The rows of D fall into several groups, and each row is roughly a mix of its group's hidden directions.
D, 106 rows:
9 34 7 -23 53 29 6 19 -5 -5

-35 10 -36 -12 -4 -27 42 6 20 15

23 17 -29 -23 15 30 -17 29 -38 -1

19 5 -57 -10 -8 -30 2 -34 -1 10

-12 13 32 5 23 20 -13 -43 8 -40

11 8 31 -19 -18 -16 19 57 -11 10

34 -13 33 12 5 22 -41 -20 -15 -25

44 -23 14 5 -5 4 -35 -38 -8 23

28 -19 -2 -22 14 -10 -13 61 -12 -4

25 -12 -5 -27 22 -11 -9 60 -6 -10

21 49 6 -24 39 13 6 9 -24 -8

6 18 21 23 22 63 -1 -8 -4 -11

-10 -18 -23 -23 24 55 -27 -10 6 -4

-21 -33 60 13 3 5 5 8 23 5

1 13 -34 -11 3 -18 26 17 -27 50

-50 -5 8 -29 -2 -29 25 21 23 -5

-10 -5 30 11 -5 11 -14 -28 41 -44

-36 14 -36 -8 -1 -7 44 31 12 6

15 21 -3 -43 25 -9 7 51 4 -2

33 29 -12 39 -11 8 35 6 -13 27

-32 -17 -57 9 6 -10 8 -26 21 5

-23 37 8 14 -8 21 19 -29 32 -32

-34 -15 19 -37 -7 -38 10 20 16 -23

15 -43 29 -7 4 8 -39 21 -1 -31

0 3 -29 38 -24 -5 20 -17 -26 41

-9 -3 57 6 32 12 9 14 32 12

6 -6 17 -34 12 7 -6 54 15 -33

-8 -4 -7 -30 -21 -36 23 46 1 22

7 54 -13 -5 24 -12 8 -40 0 20

3 1 41 -12 7 13 -25 -6 33 -46

25 9 -53 -10 -19 13 -19 8 -37 -5

-13 -1 51 9 34 6 10 13 35 19

-32 -35 15 -32 -7 -33 -19 24 10 -18

-2 38 -3 -53 31 -11 12 16 3 12

29 -6 17 35 7 19 -23 -48 -5 -13

-30 -25 3 26 -32 -30 12 -10 35 18

11 55 -8 -24 39 13 15 11 -1 -9

-26 4 16 27 -26 16 12 -31 39 -27

18 35 27 31 -1 42 12 23 6 17

6 -1 26 -45 14 1 -10 44 20 -25

13 56 -9 -22 37 10 17 -3 1 -17

-17 -45 45 17 -13 -10 -2 -10 29 0

-35 -33 13 -29 -6 -34 -16 24 11 -21

-36 -32 24 -34 1 -23 -29 15 12 -10

31 28 -6 -25 34 29 -12 8 -32 -17

-19 -31 -4 10 -43 -41 3 -29 8 -8

9 0 33 -2 19 25 -29 -49 3 -22

9 30 13 -17 58 24 2 22 -5 9

11 8 -6 26 22 50 -16 -42 -1 -3

-8 40 20 -42 29 -3 -4 -27 22 -8

-6 -26 -26 -6 -23 -33 6 48 -3 24

15 -8 16 38 12 23 -24 -49 0 -18

-29 -12 24 -11 23 -19 18 -21 49 -17

5 -20 33 -20 5 7 -20 28 30 -43

-6 2 -3 17 27 48 -19 -46 7 -11

40 -15 31 11 1 20 -44 -14 -19 -12

19 -23 -26 12 -40 14 -24 0 -43 -2

-28 0 7 33 -32 11 17 -37 32 -12

9 -33 10 30 -32 10 -23 26 -15 36

3 -29 -32 -5 -22 -21 2 45 -5 33

-7 25 32 -6 44 -7 17 6 43 11

19 -30 2 21 -41 18 -27 18 -31 14

-16 13 41 -1 43 -2 17 9 37 15

-4 -3 -13 2 14 -2 -7 -70 17 -18

37 15 -13 24 6 44 11 -27 -6 28

-27 -42 13 -35 -2 -19 -36 17 8 -9

-6 -56 4 23 -36 -2 -22 5 -6 18

4 15 -7 -24 -18 -21 32 47 -5 33

-43 -23 14 -27 -3 -32 -13 29 10 -23

-11 -59 0 16 -36 -11 -22 1 -3 13

-12 44 -33 15 -7 -1 47 5 13 8

-28 3 23 -39 -9 -45 18 19 12 -12

-22 -7 24 -17 39 -8 14 -22 42 -22

24 14 31 -43 33 -5 -36 -1 -6 -3

-13 -32 0 34 -48 -19 -3 1 20 24

-25 -25 2 28 -41 -31 9 -4 25 23

-29 -14 32 -39 4 5 -3 1 39 -28

16 13 10 28 -29 21 -4 39 -24 35

29 17 57 -13 -5 7 -6 27 -20 -13

0 -18 20 -22 -25 -51 5 38 -2 -5

-16 25 22 -11 47 3 24 0 42 -1

-16 41 11 -4 5 1 8 -56 23 3

-14 26 -6 -25 29 -22 24 -36 12 -33

-27 14 -40 -8 -8 -19 42 29 10 16

8 -43 34 -14 7 10 -45 -1 -14 -18

5 -6 -23 -10 -32 5 1 -33 -26 -49

-19 -27 -13 -37 18 -34 -5 -30 5 -30

4 -53 17 4 -18 10 -17 41 -3 -21

6 -52 0 28 -26 11 -12 32 -18 -9

11 58 -17 -26 30 -1 18 -4 4 -17

8 32 -18 -38 44 13 6 -6 0 -31

28 23 -52 -9 -12 12 -13 3 -36 -7

-15 -29 32 -27 4 5 -14 12 36 -39

10 13 22 -44 16 5 -6 48 14 -23

4 -7 7 30 20 45 -17 -43 5 -18

25 54 10 -6 12 14 8 17 -40 5

14 -10 -33 -2 3 -8 10 43 -41 29

25 9 19 -30 28 -17 -35 -25 -18 27

8 -6 30 -35 23 4 -25 22 21 -40

-27 -2 20 -3 20 6 -10 -44 18 -45

7 50 -26 11 11 -6 17 -30 -20 30

11 -8 -42 -2 -42 3 -12 -10 -39 -20

-8 -36 -7 21 -51 -27 -6 -24 9 -2

13 21 -7 -42 23 -8 10 54 -1 1

-33 -12 43 -12 6 -25 -16 -12 14 -39

-25 -3 -5 32 -14 6 5 -63 2 6

Here is one row from each group, named. Which group is each of the other rows in?
16 -2 -1 4 -30 -42 37 33 -3 22 => T
28 26 -30 29 -1 0 5 4 -44 28 => Z
6 55 8 -21 40 7 22 2 1 -12 => F

-15 10 -14 33 -18 1 12 -53 -14 30 => Z
14 -35 12 -11 2 -1 -36 -2 -47 28 => Z
-35 13 -40 -13 -2 -16 43 17 16 10 => T
12 10 47 -7 -10 -7 -7 51 -20 -16 => T
-10 8 25 0 23 20 -9 -51 13 -37 => T
32 11 19 -24 26 -16 -37 -21 -20 25 => Z
-14 43 -30 12 -11 -4 44 -10 3 26 => Z
12 40 26 41 -3 -20 20 -19 -8 -24 => T
-31 -37 20 -39 -5 -29 -19 14 15 -7 => T
